In the data rows, zero lies at 4.5, halfway between 4 and 5.
Some points:
[2 5 7 8 5 6 8 7 4 5 7 6 4 0 6 9 2 8 2 6 4 7 5 6 3 6 4 7 6 1 4 7]
[6 4 5 3 7 6 5 5 5 6 5 5 6 5 4 5 5 4 5 4 5 6 5 4 5 4 3 5 4 6 5 6]
[5 3 5 4 3 5 0 4 8 5 5 2 5 3 8 5 3 7 5 6 4 5 3 4 5 4 2 7 6 4 4 6]
[2 3 3 2 5 5 4 2 6 5 5 7 4 5 4 6 4 3 6 5 6 4 5 3 5 4 4 4 4 3 3 5]
[6 6 5 6 3 4 6 7 5 6 6 8 3 6 4 6 5 3 6 5 4 6 3 4 6 8 6 5 7 5 5 4]
[6 8 7 8 5 4 8 9 7 4 2 3 2 1 6 3 1 0 1 3 7 1 3 8 5 7 4 7 4 3 5 3]
[7 1 0 3 4 4 3 5 4 6 2 4 1 3 4 7 4 4 6 3 5 4 3 4 7 6 6 4 3 5 1 5]
[3 5 4 6 3 6 6 4 2 6 4 6 7 6 7 4 4 2 6 7 3 6 6 4 5 5 6 6 5 4 5 4]
[5 4 5 5 4 5 4 3 5 6 3 5 5 4 3 5 5 4 6 6 4 4 5 4 2 4 4 4 2 4 4 4]
[4 5 2 6 4 8 2 6 2 4 2 5 3 5 3 7 6 3 3 5 6 2 4 6 1 1 3 5 5 6 6 5]
[4 6 2 3 3 4 2 7 8 2 5 3 3 5 2 3 5 4 6 5 4 4 7 4 5 6 4 2 2 4 4 4]
[4 4 8 4 2 0 2 3 2 5 2 1 8 7 4 6 5 2 7 1 6 4 6 9 5 4 4 4 6 1 1 5]
[5 5 4 5 6 6 3 6 6 3 5 4 6 6 5 5 5 5 4 3 4 5 3 3 6 3 7 5 2 4 2 6]
[3 6 4 6 6 7 4 5 4 5 4 4 6 4 4 5 5 5 3 4 3 6 5 5 4 4 5 4 5 6 4 4]
[4 2 6 6 5 0 5 4 5 0 4 3 5 6 4 6 4 6 4 5 4 3 5 3 4 4 7 6 2 6 2 2]
[5 3 2 5 5 5 7 5 6 5 4 5 6 5 5 4 5 3 4 5 5 5 3 4 5 4 4 6 7 5 4 6]
[5 5 5 4 3 7 3 4 5 5 6 5 3 6 2 4 4 5 4 5 3 6 3 5 6 4 4 3 2 6 5 6]
[6 3 4 3 6 4 4 4 6 1 6 4 3 5 6 9 7 2 7 6 9 5 7 1 7 5 3 4 6 3 1 4]
[5 5 5 3 1 3 3 3 4 8 6 5 3 6 5 1 5 5 3 1 4 8 4 6 3 7 6 5 6 3 3 4]
[5 4 9 1 6 3 7 3 4 7 2 3 1 5 1 6 3 6 1 2 4 5 8 1 4 2 2 2 5 5 9 5]
[8 3 1 1 3 6 2 4 2 2 3 2 3 2 5 8 4 4 7 2 8 5 4 2 6 2 2 6 7 1 2 6]
[1 6 4 7 3 4 9 9 4 4 1 5 7 5 5 3 5 5 6 1 1 3 1 3 7 4 1 1 6 3 3 3]
[6 6 4 2 5 1 6 5 4 3 2 2 6 4 4 9 9 5 1 7 1 6 4 6 0 5 4 4 5 5 9 7]
[5 1 4 5 6 4 6 1 7 7 5 5 5 4 2 5 4 4 0 5 5 0 3 6 4 5 2 2 7 4 6 3]
[5 4 5 5 7 6 4 4 4 5 4 4 5 5 6 3 5 4 5 5 4 5 4 4 3 4 5 5 5 6 4 2]
[0 2 7 1 5 5 3 6 2 5 5 6 3 4 6 7 3 6 5 2 4 2 5 5 5 1 7 4 3 6 9 6]
[6 3 5 4 7 6 4 5 3 5 4 5 5 8 5 6 5 7 5 5 6 4 4 5 6 5 6 5 4 5 6 5]
[7 4 6 8 5 7 8 6 6 3 4 6 5 6 4 5 4 4 4 5 6 5 5 5 4 6 4 3 3 2 4 3]
[5 5 4 4 3 5 7 3 8 6 4 4 6 6 5 4 5 5 6 5 5 5 5 6 4 5 5 5 3 6 5 5]
[4 6 5 7 3 7 6 2 5 6 5 4 3 4 4 5 7 4 3 4 3 5 4 3 5 3 4 5 2 3 4 3]
[3 4 4 5 3 4 6 5 7 4 2 8 5 4 6 4 5 4 5 5 4 5 5 5 5 6 3 4 5 5 6 4]
[4 2 6 6 6 3 3 4 4 4 6 7 6 4 4 5 3 6 3 4 2 5 3 3 3 1 5 2 3 5 5 3]
[6 6 4 3 2 7 3 5 5 5 2 7 4 7 4 4 3 5 4 3 4 2 3 5 3 5 5 6 4 5 4 7]
[3 5 6 3 9 1 3 6 5 9 8 2 3 4 0 6 7 4 5 5 4 5 1 6 4 3 4 6 3 4 5 3]
[4 5 4 4 6 5 6 4 5 5 4 4 4 4 5 3 4 3 6 4 4 6 5 4 5 3 6 6 3 6 5 4]
[1 9 2 4 0 6 7 4 3 2 9 3 6 7 4 5 4 6 5 0 4 1 4 1 3 7 1 8 5 5 6 0]
[2 4 4 7 4 6 7 3 4 6 5 5 5 5 4 4 5 4 6 5 5 5 6 5 5 4 5 5 4 5 3 5]
[6 7 6 3 3 5 2 3 4 5 5 5 1 4 4 5 4 5 2 4 3 9 6 8 5 5 4 4 3 8 2 3]
[5 5 9 6 6 4 4 3 4 2 3 3 6 4 0 6 4 4 6 4 2 5 3 4 5 4 9 6 8 8 6 7]
[6 4 4 6 1 4 6 7 7 4 9 6 2 3 5 2 3 4 5 4 4 1 7 7 5 4 7 5 8 5 3 5]
[5 2 3 7 4 5 6 6 6 4 2 5 2 4 3 3 5 6 6 5 4 5 5 6 2 4 4 4 6 5 3 4]
[5 5 4 5 4 4 4 5 5 5 4 6 5 5 6 6 5 6 4 3 5 5 5 6 5 2 4 4 3 7 4 5]
[6 3 4 4 6 6 3 3 4 5 4 5 6 5 5 4 5 3 6 5 6 3 5 4 5 6 3 5 3 4 4 5]
[5 3 5 5 4 7 6 7 5 4 4 7 6 3 3 4 5 5 3 4 5 5 5 5 4 4 5 3 6 4 1 3]
[5 5 6 3 6 5 4 4 4 7 3 3 3 4 4 2 3 6 5 7 6 5 6 4 3 2 6 6 4 4 7 4]
[4 6 3 4 5 2 7 4 3 2 4 4 3 8 6 4 0 2 4 6 2 7 5 2 3 3 3 5 6 6 3 6]
[3 5 6 6 4 5 5 3 5 6 2 5 6 4 4 5 5 5 5 5 4 5 6 4 3 6 5 5 2 5 4 4]
[4 3 7 6 6 3 3 5 3 6 3 4 7 2 4 5 5 4 5 5 5 5 5 4 1 3 3 4 4 7 6 3]
[4 4 5 3 4 8 5 4 8 3 4 2 4 3 5 4 4 4 5 4 6 5 4 5 3 6 6 4 3 5 4 7]
[4 3 2 4 4 4 3 2 5 4 4 2 4 3 6 6 7 5 5 3 5 5 4 3 7 0 5 5 4 3 3 4]
[6 4 4 3 7 5 5 4 6 5 6 4 5 3 4 2 5 5 6 4 4 5 6 4 3 3 5 3 4 6 5 5]
[3 5 2 6 5 4 5 5 5 5 4 5 2 5 6 4 5 4 7 5 4 6 5 5 6 5 4 4 3 4 5 5]
[6 6 8 6 0 4 1 6 5 3 8 6 5 5 3 1 7 2 4 6 7 3 3 2 8 6 6 2 6 6 7 6]
[6 4 5 4 5 5 5 6 5 5 3 4 5 6 5 5 4 3 4 6 4 5 6 4 3 3 7 4 3 5 6 4]
[2 6 7 0 8 5 4 6 1 5 6 3 2 6 6 4 7 7 4 9 4 3 3 6 5 3 4 0 2 3 3 4]
[3 6 5 5 8 4 2 4 3 4 0 3 5 4 6 4 7 9 1 2 6 5 7 1 7 8 7 6 7 5 5 1]
[3 6 1 6 1 4 9 5 7 4 3 4 5 4 3 3 4 8 3 6 8 4 3 7 4 5 9 2 9 1 5 3]
[3 7 3 6 5 4 4 5 6 5 7 3 3 2 5 2 5 4 7 4 6 5 1 3 4 7 5 5 4 5 4 7]
[4 4 4 5 6 6 5 6 2 4 4 6 5 5 4 4 4 3 5 7 4 5 4 5 5 5 4 4 3 5 4 5]
[6 3 5 4 5 4 6 4 5 6 5 5 5 6 5 5 5 5 4 5 4 5 4 4 5 2 4 6 3 4 7 3]
[2 7 7 7 2 2 5 4 5 7 2 5 5 4 4 4 3 3 4 9 1 2 4 1 5 6 3 5 9 3 2 7]
[5 3 6 4 5 4 4 5 5 4 5 6 6 3 6 5 6 3 5 5 3 4 5 4 1 6 5 5 4 5 6 1]
[8 8 2 1 5 1 1 5 4 2 5 9 8 0 5 6 3 4 5 2 7 5 5 2 5 1 6 5 3 0 4 5]
[3 2 5 2 7 2 4 9 4 7 5 5 7 7 0 4 7 5 4 4 5 6 6 5 5 6 4 9 4 4 6 4]
[5 0 6 5 2 5 0 3 6 1 7 5 2 8 4 2 2 6 6 5 3 6 3 6 5 9 3 6 5 2 9 3]
[5 5 3 5 5 4 4 4 6 4 5 5 6 5 5 5 5 5 5 5 2 3 5 5 4 4 5 4 3 5 6 4]
[4 8 5 3 8 4 2 5 4 7 4 4 3 9 8 5 2 9 4 6 4 2 6 5 5 5 6 1 6 3 6 4]
[3 4 4 3 4 5 6 5 6 5 3 7 6 2 5 4 4 4 5 5 4 5 5 5 4 6 3 5 6 8 3 3]
[1 4 4 6 2 3 1 3 4 5 7 3 4 5 5 4 2 1 3 3 9 6 1 4 2 8 5 2 3 7 7 6]
[6 5 3 2 5 4 4 2 5 4 5 6 6 4 5 6 5 2 5 4 5 4 4 5 6 4 3 4 5 6 2 4]
[3 4 4 2 5 6 2 5 4 2 4 1 6 6 2 5 3 5 1 8 8 5 6 6 6 2 2 6 5 2 2 6]
[5 4 0 2 5 4 4 4 3 3 4 5 5 3 3 5 1 3 3 5 7 6 4 4 8 4 3 3 6 6 3 4]
[4 8 6 7 9 5 4 2 4 4 5 7 3 4 4 4 6 5 6 2 4 1 5 7 3 4 4 3 9 4 5 7]
[7 3 8 2 5 4 6 4 0 7 5 0 5 1 2 4 6 9 5 8 2 1 8 5 7 5 4 3 2 6 9 5]
[4 4 8 0 5 4 5 0 2 2 4 4 1 5 6 2 5 5 4 5 6 4 0 5 5 3 7 8 3 5 7 3]
[5 4 2 8 4 1 8 4 5 2 6 8 3 4 6 0 8 7 0 4 7 3 7 5 2 5 2 7 4 6 2 9]
[6 6 2 5 4 3 5 5 2 8 6 3 5 5 6 7 2 5 6 4 5 2 6 4 5 4 4 6 3 6 3 3]
[5 5 3 3 5 5 4 0 4 4 5 5 8 2 6 5 5 3 4 5 4 6 3 5 8 5 4 5 2 3 4 5]
[6 5 2 6 7 4 5 4 5 4 4 5 5 6 3 4 2 7 5 5 4 4 4 5 4 6 5 4 2 4 4 5]
[3 4 4 7 5 5 6 4 6 5 3 4 3 3 4 2 2 4 6 4 5 6 6 5 5 5 4 4 3 4 4 5]
[8 3 8 4 2 6 4 5 5 6 9 0 7 7 7 3 5 5 4 2 6 6 2 2 2 5 4 2 6 6 3 5]
[4 2 1 7 5 7 8 6 3 4 5 3 3 5 5 2 5 0 0 3 0 3 7 3 4 8 8 4 7 2 2 6]
[3 6 3 9 4 5 6 4 5 3 6 3 5 4 7 3 6 3 5 3 3 6 7 7 7 4 3 5 8 5 7 4]
[7 5 6 4 1 5 2 3 0 3 7 5 5 4 4 0 4 4 7 5 6 8 1 6 1 6 4 4 5 4 6 4]
Along one direction, these points spread out more than along any other. Take the direction at right angles to it along which they spread out most. Go by this last direction. Where along it does each point below lie, from 0 to 99? 50 is the average, and the first point above lies past it. One standard deviation of the points above along it is 16.
[3 6 5 5 8 4 2 4 3 4 0 3 5 4 6 4 7 9 1 2 6 5 7 1 7 8 7 6 7 5 5 1] 59
[2 7 7 7 2 2 5 4 5 7 2 5 5 4 4 4 3 3 4 9 1 2 4 1 5 6 3 5 9 3 2 7] 66
[7 4 6 8 5 7 8 6 6 3 4 6 5 6 4 5 4 4 4 5 6 5 5 5 4 6 4 3 3 2 4 3] 57
[2 3 3 2 5 5 4 2 6 5 5 7 4 5 4 6 4 3 6 5 6 4 5 3 5 4 4 4 4 3 3 5] 29
[1 6 4 7 3 4 9 9 4 4 1 5 7 5 5 3 5 5 6 1 1 3 1 3 7 4 1 1 6 3 3 3] 60
[4 2 1 7 5 7 8 6 3 4 5 3 3 5 5 2 5 0 0 3 0 3 7 3 4 8 8 4 7 2 2 6] 59
[4 4 8 4 2 0 2 3 2 5 2 1 8 7 4 6 5 2 7 1 6 4 6 9 5 4 4 4 6 1 1 5] 33
[3 4 4 7 5 5 6 4 6 5 3 4 3 3 4 2 2 4 6 4 5 6 6 5 5 5 4 4 3 4 4 5] 52
[5 4 0 2 5 4 4 4 3 3 4 5 5 3 3 5 1 3 3 5 7 6 4 4 8 4 3 3 6 6 3 4] 19
[1 4 4 6 2 3 1 3 4 5 7 3 4 5 5 4 2 1 3 3 9 6 1 4 2 8 5 2 3 7 7 6] 40
[5 5 4 4 3 5 7 3 8 6 4 4 6 6 5 4 5 5 6 5 5 5 5 6 4 5 5 5 3 6 5 5] 54
[5 5 5 3 1 3 3 3 4 8 6 5 3 6 5 1 5 5 3 1 4 8 4 6 3 7 6 5 6 3 3 4] 47
[6 4 5 4 5 5 5 6 5 5 3 4 5 6 5 5 4 3 4 6 4 5 6 4 3 3 7 4 3 5 6 4] 59
